One turn sends every row of this set to another row. A few are shown first. Where does it send the rows asked after them?
k363: [ 10   0  -8 -10 -16  15 -10 -10   6  -4  -3  -8   8  -3  -4   5  -2  -8
 -19   2  -3   5  -1  -8   4   7]
k726: [ 12 -12  19  -3   5  28   8  -5   1   5   7   6  16  12   7  19 -10   2
  -5  18   6   6  -2  -5  -2 -13]
k711: [ 10 -10   8   6   0   7 -15   2  -4  -4  -7   2   9  13  18  13  12  -8
   6   3 -12 -16  -5   9 -21  -3]
k237: [ 12  13  22 -12  -7   7  -6  -2  -4  -6   2   0   0 -13  11   5   2   4
   0  10   3   3  10 -19 -17   4]
k522: [ -1  -2  14   6 -13  -1   2  -3 -21   7  15   9   0  -6  22  18  13   9
  -6   2   0  -1  -5 -14  -4   3]
k794: [ 24   2   5  11  -9  10   1   0  -6   0 -13   8  -1  16  14   9  11  -8
 -10   3  15  -9   2   9 -18  -5]
k386: [ 17  -3  10  12 -17  19 -12   1 -15   2 -18   1   2   6  10  17   2 -10
   2 -15  -8   0   5   1 -17 -11]
k849: [ 12 -10  12  -8 -10  16  -8   8  -7  -7  -4   4  15  17   9  18  13  -7
  -1   9 -23 -15  -5  12 -16 -12]
k647: [ -9   8   7 -12 -21  16   3  -8   4  -5   6   5   4  18   7  10  22  -1
   3   4   6  -5   7 -21   0  -2]
k519: [  2  -9 -11   4 -21   8  -5 -14  -2   7   5  -8   9  -2   5   9   5 -12
 -13   9 -11   3 -10  -7   8   2]
k576: [ -2   5  14  -9 -20   8   0 -10   1   3  -2  -1  15   7   4   4  17   6
  18   7  -4   2   6 -24  -8   6]
k336: [ 19  -7  14   3 -26  24  -1   0 -17   4 -15   2  12   8  -3  15   8  -9
  -4  -4  -9   4   0   4 -22 -19]
k116: [-10   8   7  -6  -4  19  -7  -5 -11  -7  14  -8  -4   2   9  22  10 -14
   1   2   9   8   2  -9  -5  -3]
k275: [  4 -16  22   2 -10  32   1  -3  -1  13   9   7  17   4   6  19  -9   8
 -12   9   6   4  -1  -4  -7 -15]
k786: [ 10 -10  23  -1  -8  28   1   0   2  10  10   4  16   3  14  17 -13   4
  -3  22  -8  -2   2  -4  -3 -15]
k251: [ 18  -8  -4  -4 -14   1   0 -15   2  -2  -2   4   7  -4   5  -1   4  -1
 -19   9 -12  -1  -8 -17   4   3]
k895: [ 26  -1   7  -1 -12  13  10   5 -11   2 -10   6  13  21   5  15  13  -4
 -10  13   8  -4  -3  15 -14  -4]
k675: [ -2   9   8  -4 -28  11   6  -2 -10   8   0   5   9  12  11  16  14  11
   6  -3  -1   1   8 -20   8   8]

k275 moves to k786
k849 moves to k895
Where do these go?
k251 moves to k363
k711 moves to k794
k116 moves to k522
k675 moves to k576

One turn sends every row of this set to another row. A few are shown first. Where does it send the rows asked after them?
k685: [  7   3   6   4  -5   4   4  -1  10  -9 -12 -13   3   5   3 -22]
k861: [ -3   7   0  -5  -2  10  -5   7   3   3  15   6   2  15 -20   2]
k448: [ 0 22 -2  8 -6 -5  6 10 10  8  5  4 -8 12 10 -8]
k671: [  1   3  -9  -5   2 -23  -3  -3  -9   3  -8   0   0  11  -2   7]
k196: [ -5  10  -6  -6   3   8  -4   7   6   6  16   5  -4  10 -20   3]
k236: [  5   4  -2   8  -6  14   5 -17  -1   8   0  -2   6  14   7  -2]
k475: [ 2 19 -3 11 -9  1  4  3  7 16 -1  6  1 15  7 -5]
k814: [ -2  11  -1   0   7  10   6  12  10   4 -17  -7   4  -8 -11  10]
k54: [ 14   3   0 -11  -1  -6  -3 -15  13  -6 -11  -4   2  -8   1  11]
k596: [ 18   6   6 -11  -8  -4  -2 -10  11  -7 -14   3   8  -2  -1  10]
k182: [-10  -4   8   5   5  10  -4   8   4  -1  -6 -12   8  -5  -7  12]
k624: [  1  -5  -7  -5  -1 -19  -6  -4 -12   4  -5   3   0  11   1   5]
k109: [  3  11  -3  11 -10   8   3  -8   4  16  -3   3   7  16   5  -3]
k669: [ -2 -10  12  -6  -1  13  -2  19   4  -7  -1  -5   2  -7   4   2]
k304: [  4   3   0  -4   6  -9  -9  -5   5  -2   4   1 -14 -16   2  14]
k402: [ -1   9   9  18   1  10  -2   5 -10   3  -5   3  -6   0  -6 -16]
k215: [  3  12   1   1   4   2  11  -1   3 -10  13  -6 -16   7  14  -9]
k748: [  1  20   0   4   1  -4   9   8   7  -2  11  -1 -15   9  12 -10]
k844: [  5   0  -1   4   0  15   8 -19  -2  -2   6  -7  -1  11  10  -4]
k841: [  6   5  13   9  -6   7   3   1   1  -9 -11  -7   5   8  -1 -21]
k889: [  9   2  -3  -8   4  -8  -6 -13  11  -4  -4  -5  -8 -14   2  13]
k874: [ -8   5   2   5   8  10   0   9   7   3 -12 -11   7  -6 -11  13]
k910: [  6   4 -11 -20   1   9   3   2  17  -3  11  -4  -4   8 -11  -4]
k186: [ -3   5  -7  12   4   5  -2   2   4  10  -4  -6 -13 -10   1 -17]
k311: [  5  -9  -6  -8  -3 -14  -6  -3 -15   3  -4   6  -2  10   5   4]
k307: [  7   0  -5 -20  -4  12   3   2  14  -6  11  -3   3  13 -11  -5]
k144: [ 18   9  13  -7 -12  -4  -3  -2   5  -5 -12  11   7   2  -3   9]
k252: [  1   2   3 -10  -6  12  -4   5   4  -2  14   5   6  17 -17   0]
k866: [ 13   6  -8 -15   3 -14   7   1 -13  -5 -10   8  -9   8   1   0]
k113: [  3   8  14  15  -4  10   1   4  -7  -4  -8   0   1   6  -5 -18]
k337: [ 13  -1  -6 -15   0 -10   3   0 -16  -4  -7   9  -8   7   4   0]
k839: [  5  10  -9  -7   4 -22   2  -2  -8  -1 -11   1  -3  10  -4   6]
k646: [  4   7   7   0   2  -9 -11   3  -1   0   5  10 -15 -14   0  13]
k466: [ -3   8   0  17   4   9  -4   4  -5   9  -3  -1 -12  -7  -3 -15]
k499: [  8  10  14   0  -5  -7 -10   8  -3  -1   1  17  -9  -7  -2  11]
k173: [ -8 -10  12   1   1  11  -5  13   2  -5  -1  -9   5  -6  -1   8]
k328: [  4  11  -1  -7   4  13   8  18  11   2 -17  -3   1  -9  -6   4]
k100: [  5   4   0   1   4   9  10 -12  -1 -10  11  -8 -10   7  13  -7]
k265: [  9  -8  -5 -13  -3 -11  -2  -2 -17  -1  -4   9  -6   8   6   1]
k967: [  5   2  -3   3  -2   2   3  -2  15  -3 -11 -15  -3  -2   5 -22]
k150: [  1   3  -8   7   2   3   0  -1  12   5  -7 -13 -10  -8   4 -20]
k862: [ 10  11  -9 -12   5 -18   6   0 -10  -4 -12   4  -7   9  -2   3]
k334: [ 13  11  17  -3 -11  -5  -7   5  -1  -3  -6  17   1  -1  -3   9]
k743: [  5   0   1 -16  -7  13   0   3   9  -5  11   1   7  17 -14  -4]
k837: [  6   4   3 -10   0  14   8  23  11  -2 -12   0  -2 -10   0   0]
k467: [  1   8 -14 -16   5   7   2   4  16   2  13  -3  -8   5 -14  -2]
k147: [ -3  10 -11 -10   5   6  -2   6  11   6  15   1  -8   5 -17   1]
k553: [  3  -5   8 -10  -2  14   3  23   7  -6  -6  -1  -2  -8   4  -1]

k475 moves to k109
k54 moves to k889
k669 moves to k553
Where do these go?
k307 moves to k910
k337 moves to k866
k841 moves to k685

One turn sends every row of this set to another row. A few are shown first. Where does it send the rows asked after them?
k527: [10  1 -6 -6 13 12 -3 -1 -2 -8  2  7 -9]
k650: [ -7  -1 -22  -1   6   2  -5  16  -1  -1   2 -11   4]
k364: [  6  16  -4  -2   4   8   4   9  -6  -2   4 -15  13]
k569: [-15  -7  -6  -6  -6  18 -11   7   0   9  -9 -18   5]
k729: [-12   9  -6 -11   2 -12   0  -3  -5   7   9   6  -1]
k226: [-12  14   3  -8  -2   1   2   2 -16   3 -12   4   5]
k935: [-4 -5  6  3 -1  4  3 -9  3  5 -9 20  6]
k42: [ -5   8  -3   9 -10   4  -8  12  17  14   6  -5   1]
k96: [-13  12   1 -10   5  -4   3   2 -15   2  -2  -4  15]
k572: [ -3 -17  -5 -11  -4   6  -2   3  -2  13 -11 -11  -9]
k137: [  9  -6   8 -13   2   3  -2  11   3   6 -17  -8  -1]
k391: [ -6   2   3   3   4  -4  -2   9 -17  -4  -3   1  19]
k852: [  6   0   1  -2   0  11 -11 -14  -6  -9  -9 -16  -3]
k75: [-16  -6  -6  -4   9  17  -2  -6  18   0   0  -2   1]
k12: [ -6  -9  12  17  -3   4 -17  -5  -6   6  -5   0  11]
k715: [-7 -6 14  0  5  0  9 -9 13  4  9 -2 -2]
k974: [-9 15  0 18 -2 -4 -9  2  9  8  0 -6 -6]
k79: [  4 -13   3   6  14   7   3  -8  10   9  12  -4   5]
k621: [  6  11  -1  11  -6  18 -15   3  -3   7   5   4  -7]
k278: [ -3  -8  -4   0  17   5 -17   0  14  -3   7  -1  -5]
k299: [  3   7  -3  17 -11   3 -18  -1  -2  10   2   5   4]
k978: [ -3  10  -9  16  -7   8 -15 -12  -3   4   4  -2   8]
k737: [ 10  -9   5   4   0  -2   5  -1  -4   6 -20 -12   0]
k877: [-14   3  11  -5  -1   4 -11   8  -3  21  15  -2   0]
k190: [-5 -5  3  0 14 16 -6 -4 13 -9  9  1 -3]
k184: [ -3 -11  -1 -15  -2 -10  -6  -6  -5  13  -5 -12  -6]
k153: [ -5 -22   3 -15  -2   8  -1   7  -7  10  -2  -6  -2]
k991: [ -4  10  -3  -5 -14   6  11   4  -8  -2   4 -10  12]

k978 moves to k226
k715 moves to k42
Where do these go?
k621 moves to k391
k650 moves to k852
k12 moves to k729
k96 moves to k572
k974 moves to k991

One turn sends every row of this set to another row. A few are shown first. Where does it send the rows asked after them?
k925: [ -9   1   8   1   6  13  -2  -3   1  23   1   3  11   7  10   6   3 -16
   1  -6   0]
k658: [-10  -7  16  13  -2   7  -5   3   5 -27   2   3  -6  -1  -1   0  -6   5
   3  -9   1]
k937: [  7   6   2  -2   7  13  -1   1   7  16 -11  -1 -10  14   2  -4   0  -3
  -8 -10 -12]
k630: [-11  14  -2   9  -5  16  -5   7   5   6  -8  -3   4   0   7 -10  -5 -18
  -4  -9  -6]
k625: [-13  -1   3  17   1  11  -4   0  16 -18  -6   4   8  -5   8  -7  -3   8
  -7  16  -4]
k556: [ 12   9   3   0  -3   4  -2  -3   5 -22  -2 -14  -6  -4   2  12   8  10
  -3   1  10]
k564: [  4  21   6  -6   1 -11   7  -1 -11  -9  -7   7  -6   9   7  -4  11   6
  -3   6   3]
k291: [ -7   4   7  -1  -5  19   3  -2  -2  20  -3  14   0   9  13   1   5 -17
  -1  -3  -3]
k559: [  3  -8  -2  -4  -1  16  -1  -3  13  14 -15   3   2  -9   6  -5   6  -1
 -15   0 -10]
k627: [ -6  -5   5  12  11   9  -7   8  10 -19 -11   0  21  -4   4  -3  -2   2
  -9   7  -8]
k765: [ -5  -4   6   0 -11 -11  -2  -1  -3 -22  -3   7   5   2 -14   2   7 -14
  -2  10  -3]
k329: [-3  6 -3  2 20 -5  6 -1 -2  7 -2 14 12  7 21  3  7 -5  1  9  3]
k58: [-12  -8   1   7   1  25 -12 -10   2 -10   8  -1   8   5   0   3  -3 -11
   7   5  12]
k888: [ -4 -14  -4   0   7  33   0  -4  -2  -5  -1   8  -2  13   9   4  -1   5
   1   0   4]
k445: [  5  11   4  -2  16   1   1  -5   9  -4  -2   5  13   2  13  11   8 -20
  -5  18  -3]
k886: [ -4 -10   2   1  -2  -6  -5  -6   3  25  -3   5  -2  -3 -10  -2   5  -1
  -1   1   0]
k956: [-1 18 -1 -1 15 -1  5 10 -6 -8 -7 -6 13  2 18  4  2 11 -6  1  2]
k537: [  1 -14   0  -1   9  -6   7   5  -7  -6 -11  14   0  13  -1  -1   5  17
  -5   0  -8]
k948: [ -1 -13  12   2   2   9   2   7   4 -25  -1  -1  -8   4   0  11  -5  10
  -3 -13  -4]
k104: [-11 -10  -6  -1 -16 -14   4  -5   2 -17   1   0   6   2  -5   4   9  -6
  -3   8   6]
k826: [  1   8   0  10   1  -2  -3   0  -1 -15   1 -11  -1  -5   7   5   4  18
   4  -4  16]
k904: [ -5 -15  12   0  -4  -3  -1  -1   2 -26   1  -1  -4   4   0   2   4   4
   0 -17   5]
k605: [  2  26  11   1   5  -6  -3   2  -1 -15  -1  -9   7  -1  -1   8   2  -6
  -3  15   1]
k854: [  1  13   2  -2   5  -3   8  -3  -4  -1  -1  22  -3   7  11   5   8 -17
   0  19  -2]
k597: [  4  13   0   7  -8   7   2   5  -5 -19  -1  -1 -13  -4   4   8   3  16
   2   2   9]
k816: [  1 -15   1  -8  -3  16  -4 -18  -3  -5   4   5  -8  16  -4   4   9  -7
   4   0  11]
k657: [-12   0  -5   4 -13  12  -1   7   2  11  -5   6   5 -14  -6   3  -2 -15
  -4   6  -5]
k296: [  0   3  14  -4   0  17  -3  -9   7  18  -2   4   2   9   6   5   7 -21
  -4   1  -5]
k98: [ -4   5  -1  -2  -5  -5  -3  -1   0  15  -1  -8  -2  10  -8   1   1 -20
   1 -12   0]
k269: [  2 -14  -3  -2   7   0   9   1   5  -5  -5   5  -5  12  -2  11   1  20
  -7  10  -8]

k925 moves to k296
k556 moves to k597
Where do these go?
k537 moves to k627
k657 moves to k886
k937 moves to k630
k605 moves to k564
k58 moves to k816
k658 moves to k904
k269 moves to k625
k445 moves to k854

One turn sends every row of this set to another row. A few are shown first. Where does it send the rows asked after them?
k546: [ -2   5  20   7   1  13 -14   0  -1   6   7 -13  -4   7  -5  -2   8   8
   4 -14  13   8  -1  11   3   4 -26   0  15   4  -1]
k626: [  9  13  15   5   4   6  -4   0 -11  14   7 -11   0  10  10   0  17   1
   8  -5   8  10   5  15   6   1 -18   2   1   9  -2]
k199: [ -1   1  20  10   5  18 -15   1  -9   9   3  -2  -2   2 -12  -3   0   1
  13  -9  14  11   5  10  -8   1 -21 -13  11   1  15]
k343: [ 11   1   8 -22 -12 -13  23  -7   1  12   4   0   9 -11  -7 -10 -14  -2
  11 -11  15   3 -11  -6   4   8  -5   6   5 -14  21]
k520: [  7  20  10  -2  -1   6   4  -6  -3  19   9  -5  -9   1  -4  -8  14  -2
   9   2   1  14   6  21  10 -11  -9  -2   0  12  14]
k981: [  3   0  -1 -16  -7  -3  19 -18  -7  -1   5  -8  10   2  -8 -18 -20   0
  13   7   9  -9  -1   6   2  21 -19  -1  11  13  10]
k117: [  4  10  23   3   1   5  -1 -11  -8  14   5  -6  -8   3   4  -2  21  -1
  16 -14  14   9  -1  18   9  -6 -16   1  -2   1   8]
k351: [ 23   8  10   5   0  -2  -6  -2 -10  21   2 -12 -13   2   5  -5  13  11
  11  -6  14   9   9   6  19  -3  -9   5   0  -5   1]
k189: [  4   7   9 -15 -12 -17  18 -18   2  15   3  -1  13  -5 -18 -10 -20  -3
   9 -17  11   0   3  -8   0   6   4  10   3  -7  17]
k282: [  4  -1  20  17   5  11 -11  -1  -7   5  -3  -6  -5   4  -3   2   5   3
  17 -14  15   6   4  15   2   2 -22 -10   8   4   7]
k706: [ 16  -6   5 -17  -9  -6  23 -12  -8   8  -5   4  11  -4   3   3 -19  -6
  12   5   8  -3  -6   2   3  13  -5  -4   3   6  16]
k975: [  3  -1  -2 -21  -7   4  15 -17  -7   4  13 -11   1  12  -9 -16 -18  -1
   9   4  13 -10   8  -2   5  20 -15   3   4  13  -1]
k533: [  2   0  11  -6 -19  -7  19  -8  -3  -2  12  -7  24   3 -11 -23 -17  -9
   3  -8  15   4  11 -13   6  15  -8   0  14   1  10]
k35: [ -1   5   3 -11  -8 -10  12 -27  -2   6   0  -7  14   5 -15 -13 -23  -4
   9  -1   6  -9   8   3  -2  15  -6   5   7  16  11]
k258: [  4  -1   5  -8 -12   1  22   4   0   3  16 -14  13   5 -11 -25 -16  -6
   3 -16  19   3   3 -15   2  11 -12   4   2   3   6]
k239: [ 12  -2  15  12  -6   7 -13   3  -1  12   2 -13 -13  -1  -7  -5   2  16
   6 -16  18   9   5   1  16   0 -14   1  14  -9   1]
k185: [ 14   7  15  15  -3   0  -3  -1  -5   7   6  -7  -5   4   5 -13  16   7
  23 -11  15  16  13   5  18  -2  -9   4   0  -8   6]
k403: [  6   1  14 -22 -16 -16  16 -19  -4  16   5  -3   9  -8 -14 -13 -13 -11
   1 -13  20  -1  -3  -8   5   6  -5   4   8  -9  19]
k960: [  6   4   7 -23 -11  -8  10 -24 -10   7   6  -9  14   9 -12 -15 -19  -6
  10   5  11 -11   9   5   1  21 -11   0  14   6   8]
k103: [ 10  -5   9 -27 -12  -7  13  -4   5  20   5  -9   1  -2  -7  -7 -14  -8
   3 -17  20   3 -10  -9  -2   7  -4   7  -2  -9  17]
k599: [  2  12  21   0  -1  11  -1 -12 -12  17  10  -5  -3   3   0 -11  20  -6
   9  -4  12  15   1  16   4  -9 -15  -3  -5   8  16]
k458: [ -3  13  12   9   6  13  -5   7   1   7   7  -2  -2   2 -14  -3   2  -1
   8  -5   3  13   6  16  -4  -4 -19 -11  13  11  13]
k209: [ 12 -13   1 -19  -8   0  12  -7  -5  14  -2  -1   3   5   5   9 -22  -8
  10   3  11  -1   4  -6   0  15  -1  -2  -1   6   9]
k90: [ 15  -6   8 -12 -10 -12  15 -11 -15  15  -5   1  16  -2  -3   2 -22 -14
   7   0  12  -3   7  -5  -1  12  -1  -8   7   3  16]
k389: [ 22  12   6   8  -5   1  -2   4   5  11   4  -1 -12  -2  -9 -10   4   9
  13   1   5  18  16   4  20  -8   0  -1   4  -2  15]
k64: [ 15   2  18   2  -9  16 -16  -6  -4  10   3  -9 -12   5 -16 -15  -3  18
  20  -6  15   7  12  10  12   3  -9  -6  12 -13  12]
k648: [  1   0   2  -7 -14  -5  26  -1  -2   0  11 -11  17  -4 -11 -28 -19   0
  10 -10  14   2  -2  -7   4  15 -14   2  14  -5  13]
k987: [ -6   3   5  -1 -15  -8  19 -13  -1   6   6 -10  21   1 -17 -22 -25  -3
   8 -13   8   0  11  -7   0  11  -2   5  11   3  11]
k550: [ 23   9  15   7  -6   5  -4  -5  -6   8   8  -2  -5   5   0 -18  14   7
  17   1  14  19  16   1  19  -4  -4   1  -5  -3  13]
k425: [  9   1  16  10  -5   8 -14  -7  -3   9   1 -16 -13   5  -8 -15   4  16
  23 -12  16   3   9  16  14   4 -16  -1  12  -9   5]
k115: [ 10   1   9 -10 -13 -11  19 -19  -4  13  -6   2  17   0  -7   3 -23  -7
   9  -6   5  -2   6  -1   0   8   7   1   1   9  15]
k168: [  6   9  13   2  -8  13 -10   2   8  11   5  -9 -14   0 -23 -10  -6  15
  12  -9   6   9   7  15  10  -3  -9  -6  20  -7  14]

k189 moves to k115
k706 moves to k981
k599 moves to k199
Where do these go?
k258 moves to k103
k626 moves to k546
k90 moves to k960
k185 moves to k117
k458 moves to k168

